In the data rows, the value 128 means zero.
Here are some points:
[185  92 175 142 127 169 147 230]
[104 113 184 160  83 119 213 106]
[156  71 216 165 108 179 168 255]
[137 154 102 116 144 130  73  95]
[126 122 114 106 152 140  91 137]
[121 146 112 100 130 125 131  91]
[136 111 150 134 122 150 157 175]
[122 140 140 146 105 127 132 103]
[136 147  81  93 156 124 110  92]
[ 84 120 127 153  85  76 186  62]
[155 107 124 144 113 133 134 162]
[109 152  62 112 159  83 128  46]
[137 125 130 134 126 133 119 152]
[155 119 151 110 152 183  95 204]
[141  93 179 157  87 159 176 173]
[102 140  96 121 128  99 110  76]
[ 92 161  73 109 133  83 110   0]
[127 111 154 163  92 124 178 157]
[ 96 124 144 143  73 109 188 117]
[154 117 131 130 145 158  89 211]
[131 145 103 111 149 116 114 111]
[137 159  40  82 185 128  35  97]
[137 135 137 124 155 154  92 177]
11 more points follow, each with its number after it:
[125 140 128 145 110  92 132 105] 0
[149 115 157 133 130 163 133 209] 1
[ 62 137 151 157  58  83 210  65] 2
[106 134 107 149 109 120 146  12] 3
[111 121 144 147 124 142 155 127] 4
[150 143 110 104 151 125  93 152] 5
[ 65 113 193 193  60  78 255   7] 6
[143 142  98 102 148 115  98 127] 7
[115 114 155 133 112 137 155 126] 8
[100 125 167 144  99 131 177 126] 9
[ 96 130 103 140  79  80 171  41] 10
Which of these numbered points is nearest to each point below, ignoring the 2 directions in which the first points spread most? Its number follows each.
[ 72 124 210 157  40 104 240  99] > 9
[ 69 135 151 146  89  83 203  32] > 9
[159 132  95 107 159 134  65 149] > 10
[ 81 125 124 149 119 105 161  72] > 4
[168 152 140  93 160 149  29 195] > 0
[121 140 130 129 123 122 137 127] > 1
Here are 11 other points, each followed by its number:
[134 155 153 117 123 129  78 134] 0
[166 123 110 112 170 144  94 176] 1
[164 138  49  98 196 155  23 146] 2
[150 141 107 121 141 120  91 140] 3
[135 100 158 130 122 157 141 184] 4
[ 99 130 162 137  68 110 198  88] 5
[171 125  90 107 172 145  67 156] 6
[153 135 124 106 151 128 104 154] 7
[184 121  97 101 170 163  65 193] 8
[145 119 108 111 155 141 113 154] 9
[121 104 161 122 114 145 156 161] 10
Which of these numbered points is nearest to each point below, ignoring the 2 directions in which the first points spread most? Its number follows each.
[199 130  97 102 198 160  23 235] > 3
[171 129 104  96 179 169  65 200] > 9
[128 126 158 130 111 144 140 144] > 5
[101 138 114 141  94  85 164  22] > 6
[ 98 167 127 131 101  98 110  50] > 0
[133 114 200 152  91 159 142 192] > 0
